Some points, one per row:
{-27, -25, -31,  -6, -29, -28, -31, -24, -30, -20, -15, -25, -25, -21, -23,
 -17, -20, -36,   1}
{ 4, 20, 27,  8, 15, 30, -9, 27, 14, 19,  1,  8,  6, -5, 13, -6, 10, 14, 29}
{ -2, -12, -16, -10, -13,  -9, -25,  -6,   1,  -5, -16,   0,   0,   0,   0,
  -1,   0,   1,   1}
{31, 31, 51, 41, 22, 28, 63,  2,  7, 21, 11, 44, 44,  7, 15, -8,  3, 49, 23}
{-21, -12, -27, -21,   2, -15, -29,  -3, -10,  -5, -18, -22, -26, -23, -18,
 -21,   0,   1,   1}
{ -9,   5, -15, -11, -15,   0,  17, -15, -23, -23,   6,   3,  14,  12, -17,
 -19,  -9,  26, -15}
{-2, 20, 28, 28, 26, 37, 32, 28,  4, 19, 27, 30, 27, 13,  8, 23, 21, 39, 18}
{28, 29, 47, 56, 28, 49, 65, 39, 15, 69, 43, 56, 54, 46, 24, 51, 48, 45, 50}
{-27, -20, -17, -16, -26, -14, -20, -29, -18, -22, -17, -10, -11, -12, -17,
  -8, -33, -14, -27}
{-17, -13, -11, -19, -10, -17, -25, -22, -15, -29, -19, -16, -28, -15, -15,
 -18, -20, -23, -17}
{-13, -17, -11, -19, -21, -18, -18, -21, -10, -21, -18,  -5,   0,   0,   0,
  -1,   0,   1,   1}
{ 13,  34,  65,  11,  34,  29, -19,  41,  50,  42,   7,  46,   7,   0,   0,
  -1,   0,   1,   1}
{-22, -28, -26, -10, -29, -25,  -8, -33, -28, -25, -20, -28,  -9, -19, -23,
 -15, -25,  -2, -22}
{-26, -36, -26, -42, -36, -27, -17, -27, -40, -42, -19, -38, -20, -18, -28,
 -21, -31, -25, -37}
{-24, -38, -36, -36, -34, -38, -18, -42, -42, -40, -21, -35, -24,   0,   0,
  -1,   0,   1,   1}
{34, 32, 75, 84, 50, 49, 34, 67, 24, 34,  8, 53, 43, 25, 10, -1,  0,  1,  1}
{-14,  -1,   0, -15, -25,  -8, -28, -14,  -6, -14, -12,  -6, -23, -23,  -3,
 -12, -11, -15, -13}
{58, 35, 47, 60, 42, 41, 96, 16, 29, 51, 35, 58, 69, 74, 56, 55, 71, 56, 19}
{-25, -12, -28, -20, -26, -30, -30, -22, -29, -26, -27, -20, -24, -13, -35,
 -28, -22, -32, -42}
{-29, -36, -31, -17, -41, -33, -16, -35, -19, -32, -27, -40, -28, -24, -34,
 -14, -36, -21, -28}
{ 65,  71, 102, 126,  59,  35,  91,  71,  42,  63,  94,  73,  53,  62, 102,
 110,  68,  99,  64}
{ 83,  22,  58,  73,  53,  51,  89,  50,  58, 104,  74,  58,  71,  33,  65,
  -1,   0,   1,   1}
{23, 29,  9, 33, 24,  4,  4, 29, 14, 12, 19, 34, 18, 13, 18, -5, 15, 11, 22}
{-20, -15, -23, -16, -20, -12, -26, -20, -14, -16, -23, -27, -24, -16, -24,
 -15, -13, -16, -22}
{-27, -14, -36, -16, -24, -16, -31, -24, -26, -25, -30, -21, -31, -17, -31,
 -20, -31, -27, -10}
{-20, -10, -19, -33, -10, -21, -21, -14,  -8,  -3, -29, -36, -31, -15, -29,
 -14,  -9, -22, -21}
{  1,  -7,   1, -19, -10,   7, -13,  -4,   9,  -8,  -4, -17,   0,  -7,  -9,
 -20,   0, -11, -15}
{-30, -34, -37,  -8, -52, -51, -19, -44, -50, -40, -17,   0,   0,   0,   0,
  -1,   0,   1,   1}
{31, 27, 58, 40, 30, 44, 26, 32, 32, 24, 70, 45, 39, 38, 49, 42, 27,  1,  1}
10 more points follow, each with its number after it:
{-20, -35, -45, -27, -40, -35, -14, -37, -43, -44, -30, -40, -21, -28, -15,
 -13, -34, -25, -22} 0
{ 50,  22,  35,  55,  43,  62,  12,  54,  74,  56,  53,  61,  33,  70,  54,
  81,  50, 101,   1} 1
{ 12,   9,   2, -22,  -9,   0, -23,  -4,   6,  -3, -11,  -4, -18, -20, -24,
  -8,  -2, -38,   1} 2
{-10,  -9,   7, -11, -16, -36, -30, -20,  -9,  -7, -17, -13, -22, -26, -20,
 -32,  -8, -27, -20} 3
{-23, -31, -39, -25, -37, -28, -16, -29, -35, -38, -26, -33, -26, -32, -17,
 -16, -35, -30, -27} 4
{-29, -25, -35, -39, -34, -37,   3, -44, -45, -35, -18, -33,  -6, -21, -18,
 -23, -61,  -8, -34} 5
{-22, -22, -11, -20, -24, -14, -21, -10, -15, -12, -18, -16, -21, -14, -12,
 -15, -21, -18, -12} 6
{  2,  -1,  23,   6,  10,  12, -16,  -1,   3,   1,   4,  -3,  -3,  -6, -12,
  -1,  -1,  -6, -10} 7
{-17, -12, -12,  -7,   4, -13, -26, -12, -11, -26, -13,  -5, -13,  -3,  -3,
 -18, -31, -24, -30} 8
{ 31,  63,  38,  55,  51,  73, 102,  52,  36,  53,  44,  32,  93,  96,  62,
  65,   0,   1,   1} 9
Which two of these numbered points are nearest to each point below, ignoring the direction in which the first points spread most? Their numbers follow each, nearest first.
{21, 11, 23, 60, 88, 28, 68, 53, 62, 46, 53, 44, 47, 43, 13, 56,  0,  1,  1} > 8 4
{-24, -31, -38, -25, -34, -22, -17, -33, -27, -32, -18, -27, -30, -23, -16,
 -24, -31, -31, -18} > 4 6
{ 39,  84,  68,  45,  77,  23,  25,  68,  75,  64,  58,  63,  75, 102,  54,
  79,  57,  74,  68} > 1 6
{ 75,  61, 103,  68,  80,  53,  83,  78,  77,  83,  99,  56, 124,  81, 106,
  86,   0,   1,   1} > 9 8
{-22, -31, -33, -14, -36, -17,  26, -48, -49, -34, -24, -20,   9,  -6, -20,
 -15, -51,   9, -36} > 5 0
{  6,  20,  -2, -23,  12,  16, -33,  19,  18,   7, -14, -10, -28,  -5,   5,
 -16,   9, -24,  22} > 2 7
{ -1,  -5,   8, -14,  -7, -15, -17, -12,  -1,  -5, -20,   3, -15, -18, -12,
 -22, -11,  -7,  -4} > 3 6
{-29, -36, -25, -12, -37, -39,   6, -25, -24, -29, -22, -14, -14, -20, -24,
 -11, -35, -20, -36} > 4 0
{-30, -17, -45, -30, -33, -42, -18, -35, -44, -43, -20, -38,   0,   0,   0,
  -1,   0,   1,   1} > 0 4
{  0,  -9, -20,   9, -20, -10,  68, -26, -24, -19,  -5,   3,  23, -12, -32,
   6, -35,  18, -13} > 5 0
{-14, -10,  -4, -24,  -5,  -1,  -1,   4, -15,   0,   0, -11,  -7, -14,  -7,
 -17,  -1, -14,   2} > 6 7
{ 24,  17,   9, -13,  21,  12, -14,  29,  25,  10, -20,  -7, -15, -10,  14,
   7,  10, -12,  10} > 2 7
{23,  8, 14, 19,  5,  1, 94, 11,  2, 15, 24, 29, 66, -4, -7,  9, 16, 61, -4} > 5 0
{  5,  -7,  10, -12,  -3,  -1, -26, -16,   0, -11, -19,   2, -18, -14,   1,
 -28,   2, -13,  -1} > 3 7
{-20, -12, -25, -31, -21, -16, -23, -10, -18, -10, -24, -28, -22,   0,   0,
  -1,   0,   1,   1} > 6 4
{-17, -11,  -7, -20, -18, -13, -21, -10,  -9, -18,   3,   0,   0,   0,   0,
  -1,   0,   1,   1} > 6 4
{32, 50, 33, 26, 34, 42, 14, 45, 65, 28, 20, 20,  5, 56, 57, 40,  0,  1,  1} > 8 6
{23, 51, 39, 30, 56, 37, -6, 29, 27, 37, 55,  5, 33, 13, 45, 18, 32,  8, 20} > 7 2
{ -7,   2, -21, -21, -14,  -2, -35, -12,  -8,  -1, -12,  -9, -31, -29, -16,
 -17,  -3, -37, -10} > 2 7
{-20, -31, -14, -23, -24, -32,   6, -35, -35, -33, -29, -18,  -2, -18, -22,
 -29, -52, -14, -27} > 5 4
{-18, -14,  -5, -19, -12, -17, -26,  -6, -12,  -6, -24,   0,   0,   0,   0,
  -1,   0,   1,   1} > 6 7
{-39, -25, -25, -21, -28, -21, -28, -27, -33, -17, -35, -26, -42, -20, -22,
 -14, -13, -34, -17} > 6 4
{ 81,  87, 102, 127, 109, 109, 127, 105, 103,  82, 111, 100, 127, 127, 127,
 127,  90, 127, 116} > 1 0
{-25, -27, -20, -12, -34, -28, -14, -23, -32, -37, -10, -30, -13, -28, -16,
  -5, -23, -28, -23} > 4 0
{-25, -29, -18, -10, -32, -22, -21, -17, -20, -20, -25, -26, -25, -15, -28,
 -12,  -9, -15, -14} > 6 4
{-37, -39, -29, -10, -26, -13,  14, -26, -29, -33, -16, -16,  -3,  -1, -21,
 -17, -44,  -2, -32} > 5 4
{  3, -11,   0, -18, -18,  -2,  48, -18, -13,  -4, -23,  -2,  21, -10,   1,
 -15, -14,  14, -26} > 5 0
{-25, -13, -22,  -9, -23, -23,  27, -22, -19, -37,  -6,  -8,  14, -17,   0,
  -1,   0,   1,   1} > 0 4
{ 77,  80,  50, 116,  42,  58, 114,  61,  51,  55,  65,  54,  49, 116,  79,
  75,  78, 121,   1} > 1 0
{-22, -15, -15, -11,  -8, -10, -26, -16, -15, -28, -17, -21, -18, -23, -26,
 -24,  -1, -16, -22} > 7 6
{  2,   5, -12,  29,  18,  29,  85,  12,  11,  21,  34,  19,  40,   2,   7,
   2,   1,  49,  15} > 5 0
{48, 54, 39, 48, 80, 48, 17, 88, 75, 42, 48, 75, 22, 63, 56, 58, 74, 49, 60} > 1 2
{-29, -23, -32, -15, -38, -21,  28, -27, -27, -27, -21, -38,  -2, -16,  -9,
 -16, -41,  -3, -26} > 5 0
{ 16,  25,  19,   1,  14,  11, -28,  24,  18,  14, -13,  14,  -9,  -4,   9,
  -4,   7,  -1,  22} > 2 7
{-16, -19, -37, -15, -20, -19,   1, -23, -29, -32,  -4, -23,   9,   0,   0,
  -1,   0,   1,   1} > 0 4
{105, 117,  80,  75,  77,  96,  93,  80,  66,  93, 127,  90,  75, 109,  80,
 106,  96,  96,  80} > 1 2
{-13, -16, -15, -18, -25, -12, -17, -10, -23, -14, -35,  -6, -28, -18, -20,
 -18, -24, -21, -11} > 6 4
{ -8,  -6, -14, -17, -25,   6, -22,  -9,  -1,  -7, -11,   0,   1,   0,   0,
  -1,   0,   1,   1} > 6 7
{  7,  26,  25,   0,   7,  32,   1,   8,  11,  37,  -2,  27,  -7,   5,  11,
   6,  26, -12,  13} > 2 6
{-25, -33, -28, -10, -39, -27, -23, -26, -25, -39, -24, -26, -27, -24, -17,
 -21, -18, -24, -37} > 4 6
{-33, -40, -26, -19, -15, -30,   2, -44, -38, -56, -15, -19, -13, -24, -15,
 -20, -30,  -5, -43} > 5 0
{ -2,  20,  12,  -2,  -1,  23, -39,  12,   8,   8,  -6,   8, -23, -15,   5,
 -22,  27, -27,   3} > 2 7
{-13,   3,  19,  -4,  -7,   3,  -9,  -8,   1,  -3,  -2,   1,   9, -16, -17,
 -26, -10,   6, -14} > 7 6
{-46, -38, -55, -21, -39, -47, -17, -40, -41, -46, -17, -34, -45, -28, -24,
 -17, -53, -26, -42} > 4 0
{-16, -18,  -6, -22, -12, -23, -17, -15, -11,  -5, -22, -12, -21, -13, -25,
 -18, -19, -14, -10} > 6 7
{-20, -22, -30, -17, -24, -15, -18, -32, -31, -32, -13, -32, -16, -17, -29,
 -23, -29, -27,  -9} > 4 0
{-28, -24, -23, -24, -35, -24, -25, -24, -19, -22, -25, -23, -31, -22, -30,
 -17, -16, -19, -28} > 6 4
{-31, -38, -36, -26, -33, -35,  -3, -44, -35, -43, -18, -31, -20, -16, -22,
 -15, -29,  -8, -20} > 0 4
{ -4,   0,  -3, -25,  -5,  -7, -22,   0,  -2,  -2, -20, -13, -40, -30, -15,
   1,  -5, -19,  -3} > 2 7
{23, 47, 23, 65, 56, 61, 25, 57, 37, 39, 52, 42, 31, 75, 71, 52,  1, 46, 56} > 8 6
{-13, -19, -19, -24, -21, -25, -15,  -4, -13, -10, -20, -24, -18, -17, -13,
 -18,  -7,  -7, -20} > 6 4
{-35, -23, -30, -14, -35, -11,  -4, -37, -28, -32, -26, -28, -17, -17, -23,
 -21, -26, -11, -24} > 4 0
{32, 64, 35,  6, 40, 52, -1, 12, 46, 56, 35, 31, 15, 27, 30, 33, 38, 14, 27} > 2 7
{-24, -38, -44, -34, -32, -37, -15, -53, -41, -35, -19, -46, -28,   0, -27,
 -13, -38, -24, -24} > 0 4
{  6,  10,  17, -22,  13,   1, -23,  12,   4,   1,   2,  16,  -9, -15,   3,
  -8,  23, -15,   8} > 2 7
{-41, -38, -46, -10, -31, -33, -20, -30, -31, -33, -27, -41, -20, -20, -22,
 -18, -40, -32, -28} > 4 0
{-33, -36, -16, -19, -36, -33,   7, -31, -36, -46, -10, -34,  -1, -12, -28,
  -1, -41,  -9, -32} > 5 0
{ 69,  50,  68,  99, 100,  65, 122,  30,  88,  52,  68,  85, 127,  52,  65,
  78,  51,  73,  62} > 0 5
{-28, -24, -14, -13, -26, -15, -19, -18, -24, -24, -19, -24, -30, -27, -20,
 -25, -14, -13, -20} > 6 4
{ -5,   2,   2,  -8,   6,  12,  -7,  -1,   1,   6,  -3, -11,   7, -18,  -5,
 -23,  15,   6,  -2} > 7 6
{ 34,  30,  22, -10,  30,   7,  -3,  40,  27,  18,  25,   7,  13,  -5,  31,
  10,  33,  -1,  -1} > 2 7
